Each row is where one point has got to under a steady rotation. How many steps took it there?
The counts run from 0 to 909.
[-4.17 -0.92 -0.32  0.65  0.08 -0.37  2.14  1.29 -0.49 -0.44 -1.53 -3.17
  2.64 -0.80 -0.75  2.60 -1.70  0.09 -1.01 -2.50 -2.00  1.62 -2.03  2.33
 -2.73  2.77 -1.67  5.42 -1.66  2.38  0.54  1.45 -1.99 -0.38 -0.69  2.78]
142
[-0.86 -1.17 -2.98  1.22  2.35 -1.19 -0.59 -0.92 -2.16 -3.13  1.86 -0.19
  2.97 -0.10  2.34 -0.06 -3.66  1.57 -2.92 -3.23 -0.09  1.74 -3.42 -1.07
 -0.38  0.01  3.32  3.19 -0.49  3.50  0.19  1.66  0.08 -2.01 -0.18  1.72]
107
[-0.35 -0.62 -2.17 -0.82 -1.70  0.18  1.31  0.15  1.21 -3.12  0.84 -0.91
  2.81 -2.81  1.64  3.16 -1.40  0.41 -0.95 -3.41 -1.71 -0.40 -3.47  0.96
 -3.44 -0.16 -0.12  5.28 -1.70  3.31 -0.29  1.07  0.64 -2.71 -0.16 -2.07]
725
[-3.14 -0.71  0.18  1.10  2.61 -2.39  0.83 -0.12 -1.29 -2.41  0.21 -2.04
  1.32 -1.55  2.27  1.87 -3.25 -0.02  0.24 -3.15 -1.11  1.04 -2.80 -0.55
 -2.17  3.17  1.87  3.44 -1.47  4.12  0.44  0.35 -1.27 -2.79 -1.90  3.26]
674
[-3.25  0.64  0.01 -2.70 -0.31 -1.73  0.80 -0.13  0.05 -3.66  0.68 -1.74
  1.16 -0.61  1.72  2.48 -3.94  0.38 -0.25 -2.20 -1.97  0.52 -2.80 -0.68
 -4.02  1.63  0.00  3.59 -1.55  5.06  0.79  1.12  0.07 -1.07 -0.42  1.48]
370
[-1.88  1.69  0.10  0.13  0.63 -0.47  1.69  0.11  0.14 -2.05  0.48 -0.78
  3.44  0.71 -0.52  4.85 -2.29 -0.40 -0.58  0.09 -2.44 -0.72 -1.58 -0.04
 -3.88  2.76 -2.63  3.90 -0.08  5.41  0.20  1.75 -0.17 -0.55 -1.04  1.57]
593
[-2.21 -0.43 -2.04  0.94 -0.03 -0.46  3.81 -1.78 -2.46 -0.45 -0.36  0.49
  2.08 -1.43  1.22  1.29 -1.08 -1.03 -0.56 -0.22 -1.89  1.25 -5.26  1.50
 -1.79  1.56  1.86  5.20 -1.32  5.48 -1.22  1.12  0.78 -0.98  0.38 -0.04]
438
[-1.74  0.43 -2.64  2.75  1.61 -2.07  0.91  1.45  0.15 -2.11  3.55 -0.41
  4.14 -1.74  0.55 -0.21 -2.54 -0.12 -1.79 -1.33  0.16  0.53 -2.26  0.90
 -0.05  1.24  1.93  4.69 -0.20  4.59 -2.20  2.50 -0.97 -0.21  0.23  0.76]
105
[-1.23 -0.78 -1.86 -0.78  0.54 -0.98  1.50 -1.78 -2.07 -1.69  0.23  1.13
  3.93 -0.12 -0.05  3.12 -3.98 -0.26 -1.79  0.16 -2.31  3.06 -4.75  0.62
 -2.38  1.72 -0.83  3.10 -1.25  3.06 -1.10  3.05  1.34  0.73  0.59  1.17]
782
[-3.50  1.94 -1.70  0.43 -1.56 -1.81 -0.46  0.94 -1.19 -1.64  2.45 -1.80
  4.08 -0.92  0.52  2.23 -2.15  0.64 -2.18 -1.76 -2.63 -0.42 -1.56 -0.64
 -2.31 -0.59 -1.88  2.97 -1.57  5.78 -0.79  1.65 -0.20  0.08  1.00  1.23]
805
[-1.72  2.86 -0.62  2.02 -0.14 -0.97  1.96 -0.39 -2.67 -0.53  0.46 -0.53
  4.30 -0.69 -0.38  2.26 -0.84 -0.10 -2.00 -2.11 -1.28 -1.26 -3.87  0.81
 -2.03 -0.65 -0.60  2.48  0.05  6.43 -1.41  1.43 -0.91 -1.07  0.64  2.50]
666
[ 0.87 -1.44 -1.22  2.18  0.93 -0.44  0.19 -1.56 -3.27 -0.92 -1.03  0.29
  3.40 -0.06  1.76  3.55 -1.34 -1.63 -0.91 -2.66 -2.51  0.44 -4.16 -0.86
 -2.45  1.60 -0.20  3.35 -1.31  5.41  0.47  1.20  0.31 -2.13 -0.99  1.46]
440
[-2.06  1.94  0.12  2.21  2.12 -0.91  0.82 -1.04 -1.91 -2.04  1.28  0.93
  4.67 -1.24 -0.43  4.64 -3.01  0.44 -1.34 -0.36 -1.13 -0.28 -2.96  0.84
 -2.66  2.77 -0.24  0.02 -1.57  3.91 -1.15  1.42 -0.17 -2.68 -1.10  3.21]
250
[ 1.09 -1.33 -1.99  1.66  2.83 -1.55 -1.13 -0.48 -1.90 -2.66  1.57  1.08
  4.31 -0.52  1.85  2.79 -3.62 -0.53 -1.65 -3.07 -0.77  0.82 -3.75 -1.54
 -1.94  1.43  1.32  2.21 -0.70  3.64 -0.74  1.97 -0.13 -1.68 -1.12  1.42]
329
[-2.95  1.26 -0.88  0.76 -0.34 -1.58 -1.13  0.68 -1.69 -1.91  2.41 -0.55
  5.80 -0.70 -1.38  2.14 -2.82  0.86 -3.75 -0.89 -0.15  1.15 -2.13  0.72
 -1.99  0.18 -0.72  2.18 -1.81  3.69 -1.02  3.53 -0.76 -0.65  0.74  2.30]
255
[-2.07 -1.47 -2.24  2.52  2.88 -1.26  0.56  0.17  0.52 -3.33  2.96 -0.52
  2.93 -1.77  2.55  2.95 -3.50  1.33 -0.35  0.21 -1.11  1.02 -0.51 -0.32
 -0.64  3.08  1.31  4.62 -1.72  1.98  0.50  0.61  1.26 -3.67 -2.64  0.85]
179
[-2.71  0.51 -1.40  0.62  2.29  0.50  3.11 -2.46 -2.19 -2.32 -2.23 -1.61
  1.27 -0.09  0.58  2.35 -3.69  0.34 -0.48 -2.90 -3.72  2.98 -2.01 -1.00
 -2.77  2.87 -0.67  4.57 -0.89  2.52  0.39 -0.26  0.29 -0.29 -0.50  1.00]
358
[-0.38  0.57 -1.60 -0.51  0.75 -1.03 -0.37  0.18  0.44 -3.66  3.55  1.29
  4.56 -0.29  0.37  3.64 -3.42  0.22 -1.86  0.92 -0.75 -0.17 -1.73 -0.83
 -2.71  1.40  0.02  3.46 -0.45  4.83 -0.39  2.75  2.12 -1.20 -0.38 -0.40]
177
[-1.30 -0.63 -1.68 -0.51 -0.39  2.15  0.54 -0.56  1.07 -2.98  0.18 -1.41
  1.81  1.62  0.33  2.60 -2.94  1.00 -1.03 -2.49 -1.90  0.01 -2.13  0.92
 -5.01  2.71 -0.08  4.28 -2.10  4.97  2.61  0.93 -0.05 -1.31 -0.12  0.74]
70
[-0.73 -2.20 -2.43  1.07  2.73 -1.95 -0.81 -1.22 -3.00 -2.60  0.80 -0.01
  3.62  0.21  2.14  1.04 -4.15  0.65 -2.26 -2.52 -1.25  2.62 -3.35 -1.49
 -0.64  1.15  1.65  3.25 -0.84  2.70  0.44  2.20  0.36 -1.47 -0.54  2.16]
768
[-0.83  0.75  0.64  0.06  1.84 -0.99 -0.35 -1.40 -3.01 -3.95 -0.35  0.30
  4.17 -1.41  0.42  3.60 -2.87 -0.86 -2.88 -3.19 -1.08  1.76 -1.75 -2.19
 -3.28  1.18  0.17  2.55 -0.78  3.22 -1.07  2.04  0.94 -2.73 -1.61  0.19]
685
[-1.75 -3.29 -2.86  2.22  0.70 -0.06  0.63 -0.18 -0.52 -1.37  0.67 -1.42
  1.84 -0.86  2.71  3.08 -1.32  0.90  0.14 -0.88 -2.59  0.22 -1.97  0.60
 -1.68  2.65  0.47  5.70 -2.47  3.57  1.91  0.01  0.70 -3.15 -1.75  0.39]
729
[-2.43  0.88 -3.08  4.36  2.15  0.96  0.33  0.68  0.79 -2.35  2.87 -0.88
  4.48  0.51 -0.87  2.00 -2.26  0.82 -1.81 -0.01 -0.89 -0.41  0.44  1.62
 -1.83  3.48  0.25  4.32 -0.72  3.18  0.56  1.66 -0.70 -0.98 -0.35  0.96]
183
[ 0.45  1.06 -1.98  2.39  1.21 -0.35  0.82 -1.20 -2.17 -2.01  1.51  1.15
  4.84 -0.12  0.41  1.90 -0.85 -1.39 -2.29 -0.29 -0.30 -0.24 -2.71 -0.85
 -1.15  0.70  1.84  4.30  1.22  6.12 -1.33  2.15  1.45 -1.09 -0.44 -0.88]
533
[-1.22 -0.04 -2.22  1.99  2.40 -1.62 -0.20  0.04 -0.12 -3.42  3.77  0.91
  3.98 -1.12  1.74  3.16 -3.58  0.42 -0.92  0.86 -1.77  0.38 -0.48 -1.36
 -1.05  2.79  0.16  3.99 -0.79  4.35 -0.47  1.58  1.93 -1.93 -1.35 -0.30]
178
[-1.33  0.69 -1.96  1.78  2.83 -0.45  3.37 -1.99 -1.17 -2.81  1.12  1.20
  2.58 -1.66  0.50  0.67 -4.01  0.66 -0.65 -0.26 -0.63  1.98 -4.54  1.78
 -1.50  2.96  3.00  2.93 -1.06  3.79 -2.09  1.28 -0.04 -0.83 -0.02  0.68]
549
[-2.76 -0.97 -2.69  1.40 -0.51 -0.29  0.32  1.06 -0.72 -1.87  0.31 -2.63
  4.28 -2.41  0.69  3.39 -0.91  0.43 -2.37 -2.50 -2.86  1.13 -0.36 -0.02
 -1.63 -0.15 -1.96  6.55 -1.86  1.56  0.01  1.31  0.58 -1.68 -0.62 -1.05]
63
[-2.66  1.94 -0.25  0.04  0.19 -1.54  1.98 -0.63 -0.36 -2.87  2.93  0.30
  2.83 -2.87  1.78  3.22 -1.99  0.47 -0.46  0.99 -1.21 -0.13 -2.13  0.05
 -1.98  1.22  1.30  3.65 -1.65  5.26 -1.05  0.98  1.89 -3.54 -0.68 -0.02]
383
[-2.03  0.67 -0.04  0.24  1.81 -0.20  2.12 -1.96 -1.90 -2.23 -1.20 -0.48
  1.66  2.28  0.33  0.69 -3.72  0.63 -1.56 -1.28 -0.98  1.12 -3.90  0.28
 -3.04  2.29  1.82  3.63  0.78  5.57  1.20  1.78 -0.36  0.07 -0.40  3.38]
15
[-3.06  1.52 -2.94 -0.38 -0.10 -1.69  2.74  0.41  0.19 -3.22  2.54 -0.23
  3.71 -3.34  0.42  2.94 -3.49  0.75 -1.14  0.17 -2.39  1.52 -1.71  0.72
 -1.27  0.88 -1.52  4.97 -1.80  2.51 -2.16  2.04  1.19  0.26  0.66 -0.89]
271
[-2.46 -0.44 -2.97  1.17 -0.36  0.59  1.72  1.00  0.61 -0.97  0.56 -2.40
  3.20  1.83  0.02  3.27 -1.68  2.07 -1.70  0.52 -2.44 -1.22 -1.18  0.64
 -1.97  1.14 -1.83  6.44  0.08  4.39  1.88  1.86  0.00 -0.22 -0.65  2.05]
293
[-1.32  1.15 -1.78  1.07  1.38  0.88  2.07 -0.70  0.19 -2.76 -0.06  0.04
  5.13  0.85 -2.32  5.08 -3.07  1.18 -2.06  0.24 -1.93  0.83 -1.38  1.78
 -3.37  2.44 -2.32  3.70 -0.77  1.77  0.04  2.15  0.68  0.04 -0.78  1.29]
704
[-2.55  3.53  0.09  1.36  1.67 -0.58  1.22 -0.36 -2.04 -3.35 -0.33 -2.29
  3.39 -0.56 -0.12  1.13 -3.00  1.37 -3.34 -4.82 -0.77  0.59 -1.68 -0.83
 -2.40 -0.23  0.90  2.26  0.81  3.33 -0.73  0.80 -1.40 -2.14 -0.79  2.67]
680
[-2.59 -0.44  0.45  0.62  0.92 -0.79  1.31  1.26  2.04 -2.68  1.35 -0.63
  3.39 -0.15 -0.36  3.78 -1.69  0.22 -0.98  0.50 -0.25  0.02 -0.88  2.04
 -3.41  3.93  0.21  5.45 -0.90  3.44  0.82  2.25  0.24 -2.53 -1.75  1.49]
387
[-3.19  1.82 -0.95  2.78  1.66  0.33  0.67 -1.16 -1.37 -2.40  1.54 -0.94
  2.02 -0.38  0.45  2.19 -1.91 -0.81 -0.30 -0.58 -2.93  0.66  0.47 -0.87
 -3.77  4.36 -0.40  4.09 -2.20  5.85  0.50  0.33  0.64 -0.93 -0.16 -0.57]
811
